rotation steps, each row followed by its count of steps
The counts run from 0 to 321.
[ 32  33 -17  -1  38  28 -18  -7 -28  18  -8  -2  -1  18 -16 -11  24   1
 -12   9 -12  -1 -22  31   5   5 -25   8 -12  50  29 -22  -2  21 -19] : 10
[  6  -2  10   4  22   1  -3  11   0  26  17 -10   5  41   7   2  44 -31
 -22  19 -26  13  -7  34  45  14 -11  19   3   8  -8 -24 -43  32  -8] : 271
[ -5  -1   3 -41  17 -18  -5  -4  12 -24  21  44  -4 -15 -17  15  14  -4
 -56   1 -23 -13   8   8 -12   0 -22 -45 -16 -13 -27  -5  19  21  -6] : 47
[-19  -2  17 -27  31  17 -21 -14 -20  -9  30  -2  -6 -18  19  37  14  -2
  32  25 -29   1  50   9 -15 -24   3  -7 -12   5  -4  -4   2  19 -15] : 112
[ -3  -2  39 -17 -14 -11  30  46 -24   8  12 -11 -19 -16  28 -14  25 -10
 -16  25   2  13 -44  17   2 -32  12  21   1 -10  -5  -1 -22 -27  20] : 166
[ 22  15 -17   0  33   1 -27 -15   1  20  31 -14  29   0  31  33   8 -16
 -12  35 -20   8  15  11  15   5 -20   9  -2   6  -4 -49  23  42 -18] : 311
[-13   7  17 -22   8  -6  29   6   1  -5  -3  16  -5  -7   0  22  27  -2
 -57  10 -15   2   3  45   2   9 -26  -5 -14 -20 -13 -45   7  32 -12] : 43
[ 11  -3 -26 -19  44  -1   0   3  10  35  15  42   8  12 -13  -6  11 -11
  37   9 -33   4  -4  18 -16  12  -2  -6   1  23 -11   8  26  41 -24] : 29
[ 39  -7   6 -13  31   1  14 -10 -24  19  19  34 -16  14  -2  48  38 -25
  -4 -20  -7  -9  14  31   6 -24 -17   2  -9   7 -16  -6  -1  10 -21] : 302
[ 14  10  -3 -24  20 -13 -28  17  33  -1 -20  35  30 -30 -13 -13   4 -15
 -46  21 -12  -6 -31  -5  21 -11  -8 -22 -10  25  -6  -7  14   9 -14] : 245
[ 26  21  -2   1   0 -19   7 -13   5 -11 -14  39 -23 -20 -14  -7  18  -1
  -7 -19  -7  33 -21  26 -11  34 -20 -41 -28   4   3 -21  33  13 -10] : 23
[-10  -7  18   0  13 -16  -9  12 -16  -4  10   8  14   1  39  -5  35  -4
  35  13   3  59 -20   9  21 -18  30 -31  -9   3  -4   5  -2 -17   4] : 187
[-13  28  10 -26  24   9 -13  -7 -21  -6  13 -13  -2 -19  15  28   8  10
  26  50 -16  -7  27  17 -22   0   1   3 -26  20   9 -38  11  12  -7] : 113
[ -1  37  28   1  20  -6  17   0  -9   0  40   8 -16 -20   3  50  15  17
  12  -3 -11   0  16   5  15 -25 -10 -19 -55  10   8  -2  13 -24 -19] : 115
[  6  27  19 -11  -9 -15  52  31   2  12  22   6 -28 -26  21  23   5  10
   1   3   3  21  -6  23 -27   1   8  -2 -29 -10  11 -17  36 -23   4] : 126
[  7  13 -14  14  15  -1  33  24  -4  36  17  19  -5  -5 -18   7  24 -13
  10 -12 -20  11  -6  28  19 -12 -25   6 -28 -31  -6   1   5  52 -32] : 32
[-15  30   7 -22 -23 -20   0  21 -24  11  29  17  -4 -65   7  13  13  20
 -13  28  -2   8 -23  -9 -20 -26  25  -9 -14   1  10   2  -3  -2  27] : 154
[ 22   6   2 -57   3  -6  -4   8   3   4  24   7  -5  10 -13   2  31 -12
 -16  27  -5 -35 -16  19 -51  -6 -21   7  18  11 -20 -13   3  -4  -6] : 70
[ 11   6  -9 -39  30 -10 -27 -10 -20   8  36  21   7  27   5  12  30 -16
  -1  -6 -12   3  10   7  17  22   7 -24  -3  37  -9   7 -22  17  15] : 279
[ 38   1 -10 -17  42  17  -5   0 -12   0  24  30   7  23 -13  27  16 -25
  19  -3  -6 -14  24  43  -5  -4 -17  -1   2  11   2 -31  -8  36 -33] : 303
[ 11  23 -11  15   6   8   0  13 -22  36  -5  39  22 -25   0  32  13  -6
  19  -5 -16  31  15  18  35  -9  34  -1 -18  10  15   8   3  23  -8] : 219
[ 30   9  12 -15  12 -10  -2   4  -5 -16  42   4   4  18 -23   7  40  -1
 -24   5  -4 -31 -14  17   8 -32 -51 -21  -8 -16 -15 -17 -15 -22 -11] : 75
[ -1 -27 -20 -10  26   7  -7  37   0  14 -17  40  -1 -22  20   4   1 -38
 -32   2 -22  20   4  20  10 -16  24   8  11 -25  14  20 -23  45 -14] : 235
[ -6  23 -10  -1  16   3 -30  34 -13   9  16  -9   6  -1  26 -16   3 -13
  20  31 -17  33  -3 -13  29  -9  26 -22 -21  34  23   6 -20 -12  24] : 184
[-10  35   6   0 -21 -12   4  34 -10  -7 -13   5  -4 -14  11 -18  17  -1
  31  33   9  56 -16  32  -5   8  26   2  -7  22  15 -36  -3 -20  12] : 189
[  7  26   2  -7 -13 -29   2  32  17  -7  13  20   9 -29  -7 -27  19 -18
 -38  10 -10  38 -35  12   8  34  -7 -21  -6  -6   3 -17   1  29  16] : 253
[ 22   9 -23   5  35   4  21  37  19  39  11  14  -3  26 -17  -1   0 -12
   8   1 -40  -4  -2  34   5  14  -9  10 -25 -11  19  -8   5  41 -37] : 33
[ 41  12 -25 -40  10 -18  11  14   1   1  24  -3  14  25  11 -19  18 -25
  27  20  13  25 -20  24 -17  29 -14   4  -1   9   6 -39   9  14 -25] : 292
[  0  -5  -2 -17  18  -1  17  32  21 -14  53  31 -25  12  34  19 -13  -6
  35   3 -16  24  24  29 -29   0  29 -21  -3 -25  16   5   8  -3 -13] : 128
[ 26  -1 -49 -14   6 -18 -21  20  17  16  26   7  27  23 -15   1  27 -48
  37  26  -6  23  19  -7   0  -2 -10  -9  -9  11 -20 -10  -6  36  -9] : 287
[ 12   6  -4 -23  18 -31 -17  -8 -18  12  12  16 -23  21 -11  28  39 -31
 -34  -1 -11  15   6  -6  32  10  -9 -23 -23  24 -12   2 -27  12  16] : 278
[-21   9  26  -3  19   5 -31  21 -29  -8   9  22  26  -1  15   9  32   3
  20  48 -20   9   7  24   8 -27  36   2  22  23  -6   2 -45   8  -2] : 176
[  0   4   7   9  20   2 -12  29 -23 -19   2  35   9   8  18  -7  38 -13
  31  -2   8  30   8  32   5 -30  21   3   3  -7   5  25 -27  11 -44] : 199
[-18  30  31 -13  -2  15 -23  19 -31 -13 -14   1   8 -22  -3  -2  35  15
   3  60  -2   1  -4  22  -9 -19  24   9   4  32   2 -19 -26 -20   6] : 177
[ 10  13 -12  -8   8  -9 -17   6  -7  -7 -18  40 -15 -22  15  23  21 -12
 -37 -11  -7  48   3  10  25 -11  24 -30 -37  32   9   7  15 -17  -6] : 214
[ 57   9 -32 -30  13  -9   3  -1  14   7   3  14 -47  30   2  -4  24 -35
 -18  -6  -3  16   5  33 -36  28  -8   6   2  21  15 -25   5   2 -12] : 296
[-11   8  19 -28  -2   1  13  45  -7   8   7  -7   6  -8  35 -17  11   1
  -1  51  -2   8 -42  17 -28 -17  28  19  24   0   9 -17  -8 -10  10] : 165
[ -3  10  17  12 -29 -19  16  32   4   4 -10  20 -31  -9   8  -4  29 -22
  12   1  11  59 -19  24  17 -10  17 -22 -26  17  16 -10  -4 -32  23] : 190
[ 27  29 -10 -38  -9 -14  35  28   0  22  47  -7  -9   6   5  -4  17   2
 -28  12 -12   9 -35  22 -29  39  -7   7   6  -9   6 -26  18   4  23] : 62
[ -8  -5 -15  -8  22 -10 -27  22   8  24   6  11  37 -18  10   2  11 -21
 -24  33 -34  18 -14  -4  49  -1  15  -5  -5  11  -3   4  -8  44   0] : 247
[  7 -13   6  -9  27  -7 -13  16  13  -1  30  40  45   2  12  -9   9 -10
   8   0 -11  28 -33  20  41  18   9 -29  14 -12  -2  -9  -1  31   6] : 251
[ 34  12 -12  12  18   3 -19   3  -7  -4  23  14  -9 -13  -3  39  33 -25
 -19  -9 -15   4  31   9  11 -30 -47   7 -23  -6   7 -25  -5  29 -38] : 306
[ 18 -12  -2 -25  -3 -12  15   9   9   6  60  21  -5  32   8   2  28 -13
   1 -13 -19   2 -11  26 -14   2 -10 -16  22 -40 -13   1  10  18  -2] : 64
[ 32  29  -2 -10  10   2 -21  -3  -3  19  57   6   0  18  -1 -11  29   8
  59  24 -21  -3  -7  23 -46  -2  -2   2   6  16  -9   0  19  -4   3] : 93
[  8 -11 -18 -40  -3 -41  34  19  27  15  34  14  18 -14  -3   7  20 -28
 -26  11  -1   7 -23  -7 -12  -5 -14 -30 -11 -18 -34  -2  31  16   3] : 59
[ 31  26 -19 -12  24  -5  17  33  29   8  -5  17 -17  22 -13 -27  -5  -5
 -11   3 -17 -11 -23  46  -8  13 -22   6 -17  -1  19  -8  17  12 -30] : 34
[ 19   5 -36 -15   3  -5   5  26  45  29  44   8   8  30  -7   2  -3 -12
  -5  26 -33  -4   6  -7   6  10  -2 -21   2  -6   3 -22  22  -4  15] : 57
[ -8  -7   5 -13  -7 -25   1   5  -8  24  15  37  -6 -13 -11  -7  42 -39
  -9  -3 -12  37 -35   8  -3   5  12  -8   4  -5 -34  31 -10  48   8] : 258
